Each path below is one point turned by a fixed rotation once a step. After each direction that follows a path, write how fast that rotation turns it, in degrees each step (0 if it stays still).
Each turn is a multiple of 5 degrees from 10 to 175, or 0.
Each row of a path follows its step; steps can be skipped.

step 0: [  4  -3  11 -11   8 -32   7   9  19  -4  11  27  -5 -11  11 -21  40  -5
   3 -10 -13   1  22 -27   7  -8 -19  16  24  18  -7 -17  25 -13  -2  10
  17 -46   5]
step 1: [  9 -25  16   1 -22   8  -1 -11  20  -4  12  -4   2  15  -4  -4  13  11
   3  -1   3  20  21 -32  12   4 -52  14 -29 -16   8 -25  26 -31  13   2
   7  22  -1]
step 2: [  3  22  20 -23 -40  -3 -19 -18  -7 -11  -7 -14  11   1  11  14  -5  18
  11 -43  -4  12  -6   6  -4 -15 -24 -19  24   1  26   5   6 -40   7  16
  -8  -2 -10]
step 3: [-29  -6  35 -21 -13 -30   1  -4  -3  28  11 -14  -9   1 -31 -23 -27  -2
   0  -1  12 -18  28  -5  15   4  17   2  20  10   9  -2   5 -26   8  31
 -12  -9 -24]
step 4: [-20 -21  35 -16 -11 -22  16   4  11 -35 -22   4  -6  22  24 -15   7  -8
 -34   1  11  17   0 -21  10  13  10  12   1   9  -7 -20  13 -21 -23   6
   7 -39   1]
step 5: [  0 -17   2  -4 -24  -5  16 -34 -15  -3  10  34 -14   3  -7   3  -5  23
 -15  -6   7  48  16   2  11  33 -18 -16  -9 -12 -10   5  27 -26 -10 -22
  10  14 -13]
step 6: [-12   8  -4  14 -33 -12 -12   3 -15 -16  13 -23  -7  -4  23   8 -50  32
  22 -29  23   3   0   3  -9   8  -2 -12  30   1 -11  -6  29 -10   3   7
  24  -1   2]
step 7: [ -5  15  32  22 -10 -13  20 -19  12   7  33  -5 -12   1  21 -30 -22 -23
   1   4   1 -11  17  17 -13  15  17   9  32   6 -19 -22  11 -19   5   9
 -34  -3 -14]
step 8: [  8 -41  17 -21  11   6  30   2   3 -12   4  -9  -3 -14  35 -10   0  -4
  -7 -31 -22  17  12  11   9  15   1  37  -7  27 -27 -14  17  -9 -26  12
   5  -1  -2]
[  0   4   3 -12  -3  -8  -4  12  -5  -2  -7  10   2   7  -5  -3   1   3
  -1   7   6   6  -4  -3   1   5  -1   0   2   9 -10   1  -6   8  -6  -1
  -3   7  -8]	65
[  7   4  -4   2 -10   0   0  -2   3   0   3  10   0   4  -2   9  -3   5
  -4 -13   5 -13  -7  -9   4  -3  -5   0  -5  -8  -9   2   8   3   3  -5
  -2   4   0]	85
[  0  -4   3 -12  19  -6   4   5   0   0   8   6  -8   8   4  -2   1  -2
  -5  -1  -9  -7  -3  -3   0   2   5   2  -8  -1  -5  -4   2  -7  -1  -4
  -1  -7   3]	90
[  4  -1   0 -11  -6   9   5  -8  -6   5  -7   5   6  -4   9   9  -3  -6
  -2   1 -10   7  -2   3  -4   3  -4  -1  -4  -9  -6  -3  -7  -3  -1   2
  -9  -4  -5]	120
[-14  -3   8  -2  -1  -2  -3  -6  -4  -6  -9   0   0   7 -11   3  -7   1
 -10   0   2  -1  -1  -3   2   6   2  -5  -2 -10  10  13  -1   0  -2   1
  -2  -8   4]	40

step 0: [ 25  27  14   5  -6   1   8   5   0  15 -15  12  -1 -11 -16  13   7  -3
  33  10 -21  -3  -1   7 -30 -45 -16 -10  33  -1 -15   0   5 -24 -15  10
   9  45 -26]
step 1: [ 25 -11   8  -3  -8  28  41  13  15  11  15 -38  -5  25   7 -38   5 -16
   8  11  26  12 -14  -3   1  -1  -1 -20   7 -18 -13 -34 -12  -1 -10  19
  -8  33   2]
step 2: [ -6  16  19  21  -4  47  15 -18   0  24   1 -29  -3  16 -23  22 -25   1
   9  16  12   2 -35 -28  -6  17  -5   4 -11   5  10  23  -8   2  -3  20
 -11 -40 -10]
step 3: [-12 -15 -13  37 -11   5 -12  -3  12  -4   8  17   0  21 -21  -1 -32  21
  16  18 -10 -18  -4  19   6  -7 -14   7  10  31   1 -13  26  17  -5   6
 -52  -7  33]
step 4: [ 11 -28  -7  -4  22  26  15 -15 -27 -29 -25   3  -6 -16  16   3 -25  -2
   7 -21 -13   2  16  28  11 -13 -12 -38  15  33  -3  18 -16   9   1 -19
 -29   3 -18]
step 5: [  4  26  25   4  12   4  35  21 -21  20  13  19  13 -21  17 -22   5  22
   4   0 -26  -5  18 -24   1   8 -15 -18   7  -4   9   7  22 -20  30  -1
 -23  28 -26]
step 6: [ 16  15  33  17  -9   7  20   8   4  13  -1 -16  13   3  -9  33   2 -24
  13  20 -11   4  22  -8 -37 -33   1   6  26 -22 -19 -31  -7 -16 -26 -14
  -7  22  -9]
step 7: [  2 -11  -1  -1  -2  39  26   4  15  -8  34 -38 -21  40  -3  10  -2   2
 -16  13  21  30   0 -19  10   2  19 -16 -13   0  22 -24  -4   7 -10  18
 -15  29   8]
step 8: [-11   4  10  18 -27  42  -4 -19 -17  22  -9   0  -2  -6 -51  20  -1  24
   3  -1  -7  -5  -9 -13  13   0   7  -6  -2  22  37  18 -14   1  -9  17
 -19 -35   9]
[  4   5   1  -5  -4   2   7  -2   4   5  -1  -1   8  -2  -3 -13  -4   2
   4  -8   7 -10  -1  -5  -2  -8  -7  -2 -10  -7  -4  -1  -3  -5   3 -16
   3   4  -2]	80
[ -6  -1   1 -11   4   0  -3  -1 -13   9   0 -15   3   3   1   0   3  -1
   1  -7  -4  -5  -9  -7  -3   3   4   1   1   0  10   9   9   5   5  -1
  -3   4  -2]	125
[ -5   8   2  -2  -1  -2   0   4  -1  -3  -2 -14  -8   2  -2  -5  11  -1
   1  16   5  -6   7  -5   3 -11  -4  -3  -3   0   5   2  -3  -5  -7   7
   5   1   2]	60

step 0: [ -3 -10   6   5   9   2 -33  24  29   4 -21 -12 -10 -41   4  -6   1  11
   8 -22  -9  -8 -31 -13 -15  39  10  -5 -17  -7  -7  21  -6   0   2   7
  -7 -20   6]
step 1: [-11  20 -19 -16   6  -6   1 -33  25   5  11  23 -25  10  11 -31  -6  -2
 -10   0   9   4   0  -1  -7  11 -17 -15 -36  -2 -13 -16   6 -14  37  11
  23  -2   2]
step 2: [ -3  18  18   7 -30  12 -16 -17  13   8  18  15   1  27  37   4   5  14
 -17  25 -20 -13 -11  -1  31 -12  26  -5  16   9  23   5  17   9  -4   7
  -2  -1  12]
step 3: [-10   0   4   9 -14  -6  24  27 -42 -33   0 -25  -4  34   1  21  14 -11
 -21  12   8  11   6   5  12   3 -18 -22  -7 -16  14 -16  12 -13  -6 -14
 -10  10   6]
step 4: [ -7 -29   3  17  22  16  38  -7 -11  -9 -26  10  28 -13 -22   0  15  18
  11  -4  28   9  11 -10   8 -12   4  14  17  29  10   4   3  19 -19   2
   0  17  -3]
step 5: [  8  -7  -3 -10  -3 -22  -4  27   5   7 -26   3  10 -13 -26   4   6  -8
  11  -6  -9  14 -20  -4 -16 -13   8   9   3  -5 -39  31 -11 -34 -10  16
 -10 -17 -34]
step 6: [  8   9 -12 -16 -11   5 -21 -11  21  25   6  -9   1 -22   2 -22  -8 -11
   2   1  16  -4  19   3 -19  -4 -18  13 -20 -23 -35  18   0  26   0 -10
  36  18  14]
step 7: [ 10  19  16   2  -6  -4 -20  -1  15   6  30  11 -11 -28  22 -13   0  13
 -11 -22 -21 -23 -23  -5   4  13  -7  -8  -1  -9   4 -21  24   3  -7  21
 -30 -12  32]
step 8: [-22   0  -6  19  -6 -21  25 -13  -1  -2   2  13 -23  26  12 -10 -23   7
   1   7 -21  -4  18  14   5  13  -4 -42  -6 -15  14 -40   2  -8   6 -16
   8  18 -14]
[ -6   1  -4  -6  -1   0 -12  -6   5  -4   1  10   6  -3  -2   9   5   6
   8   5   4  -2  -6  -5  -8  -1  -1   1   3 -16  -1  -5   8  -2   8  -3
   3   1   3]	65
[ -4   0 -11  -8  -5  -5   3   6   4  -5   1  -7 -11   2  -2  -1   0   5
   1   9   9  -3   2   7  -2  -4  -6  -2  -4   3 -10  -9  -3  -2   4  -3
 -13   0  -6]	155
[  1   3   8  -4   6   2   1  -1  -1   9  -7  -8   3 -12  -6   8  -2   5
   3   7   4  -4   2 -13   1   0  -6  -1 -11   1  -4   6  -7  -2   2   5
   2  -6 -10]	65

step 0: [ 18 -19  -9  -8  11  12  14 -15   2  -9 -11  -3  -3 -21 -10 -16  32  -1
  31  -8 -29  -7 -26  -5   5  -3   4  -3  -8  10  17  12 -20  28  -6 -13
 -14 -30 -34]
step 1: [  5  -2  -2   3  20   6  -4 -24   4  49   6   7  15  22   2  20 -24  -7
  -2   3   5 -14  -9 -16 -24  10 -17  -7  33   0  17  33  -9  16  17 -12
 -10  -7  16]
step 2: [ 14 -25  -3  11 -14  38 -23   6   0  -7  -9  10  -4 -34 -15  -7  -3   6
  29  -2   6 -37 -10  -5  -7  -6   1  41   5  26  12  11  10   3  -4  -1
  12  14 -13]
step 3: [  8   4  17  -3   2   5  15  -5 -13  15 -24   9   4  13  -4   6 -24   9
 -10 -20 -61   1  -2   3 -12  16 -10  -1 -18  24  21  10  -7  24  12  -5
 -24  -6  -6]
step 4: [ 33   8  11  11   0  12 -14  -3  -9   5 -12  13 -13  11   2  21   7  38
   1  24  24 -37  -5  -1 -14   2 -16 -10  30   0  22 -15 -12  13  15  -1
  16  21  -4]
step 5: [ 11  -5   0  -8  -1  33   8  25  -3  -3 -29 -15 -25 -20  -3 -17  -8 -10
  12  -7 -26 -11  22 -10  -4  -3 -13  13   8   8 -18  -6 -12  20  13 -33
  -5 -31 -24]
step 6: [ 11  14   3  -2   8   4  -2 -20   7  33   4 -24  11  52 -22   4 -17  17
 -16 -18   5 -29  11 -13   3  -5   0   1   3   9  24 -13  -7  19 -13 -19
 -13  11  -8]
step 7: [ 56   1   3  -4  20  48  -8   8   1  -8   1  -5   2 -19  14  -9  23   2
  16  -4  16  -1  -6 -12 -14   5   1  -7  -1  28 -18  -5   8  16  -4 -16
   8  24  -1]
step 8: [  5 -20  -5 -28  -2   4  18  -2  11   9 -26  14   2   6 -12  16 -12 -13
  -4 -26 -11 -11  -6 -46  23   7  -3 -10 -18  15  14  -7 -31  19  10 -17
 -18 -21  13]
[-11  -5  -4  -4   3  -2   2  -6  -5   7  -1   0 -15   0   5   3   1 -12
   1   8   5  -4   3  -4  -2  -4   0  -2   9  -2  -2  -3  -5  10   1   5
   6  -8  -6]	90

step 0: [ -3  30 -17 -17  -3 -10  15 -10  18 -16  -1  18  26  15 -10  15 -27  12
   5   5 -19   1  11  19  -7  51 -19 -37 -13  11  16 -24  -9  -2   9  -1
 -19 -19  20]
step 1: [-16  36  -4  -2  11  40 -16  10  -3  23  10  -9 -10  -9   3  13   9   7
  -3  19   9   0  -2  -5  35  14 -37 -11 -18 -10 -33 -32  -3   2 -10  -6
 -14 -10  38]
step 2: [ -2  -4  18 -15 -15 -18  -1  36  13  28  -5  -2  23  32 -10  19 -20  19
  19   4   7  39  18 -30  14  26 -22 -19 -15   6   3 -13  15 -23 -10 -14
   9  -2   9]
step 3: [-20  17   5 -48   8   3 -16  -1  38  -8   3 -10   8  -7   4   4 -36  -5
 -14  15 -15   3 -10  27 -12  18 -35 -22  -6  -3   3 -29  17   1  -8  19
 -21  -5  16]
step 4: [-15  36  -6 -10  13   9 -11  22 -23  21  19   9   3   2 -26  23  19  17
  -7   5   5   0  -5  -6  22  19 -18 -24 -23  -4  15 -23  11 -13  26  -5
   0 -51  16]
step 5: [-13   5  19 -24   0   2  24 -10  18  10 -26   0   9  24  -8  23   7   7
   2  26 -12  25 -11 -32  18   9 -24 -31  -9  17 -11 -29   4 -18 -21 -18
 -27  16  17]
step 6: [-26  14  -4 -13  18  -7  -8  16  19   4  -2  -8  16 -18  -3  10 -36  -1
   0  17  -7   5  49  26  14  26 -16   4 -35  10  -5 -14  19 -30   0  15
  -9 -14  23]
step 7: [-12  40   1  11 -11  -5 -22  12  13  31   8  19   1   5  -1   2   8   9
 -14   9   1  20 -23 -26 -14  34 -20 -28  -7  -9   7 -39  -8  -9  13  24
 -16 -14  28]
step 8: [-14 -11   9 -23   0  27  24  -6  17  16  -4  -3  18  14 -13  30  -5  18
  10  31  19  -9  11  -2  14  24 -15 -53 -17  -7  -5 -14  25   8 -17 -12
   5 -13  23]
[ 10   5  -1  -1  -3  -6   9   3   1   6  -3   7   2   0 -12  -4  -7   5
   1   0  -6  12  -6  -5  -1   7   3   5   7  -3   4   0 -15  -4   2   1
  -3  -4  -6]	155
[ -1  -1   0   9  -4  -4   4   1  -1  -2   5   0   3  10   0   2   5  -7
   7 -10  -6   8  -7 -17  -8  -1   1  -9  -6  -2  -1  -2  10  -5   4   0
   2   3   0]	135
[  5   0  -1   2   6   7  -1   0  -6  -6   3   0  -4   9  -1   7   6   1
  -6  12 -12  -4  -6   7   1   6   8 -15  -1  -6  -1   2  -7   2   5  -2
   6  -1  -2]	95
[ -1   0   4  -4  -3 -12   2  -4  -2  18   0 -10   0  10   0   2   6   2
   4   8   8  -1  -1   1  -1   2   2  -6   7  11  -3   7   1   6   3  -1
   0   5  -4]	125
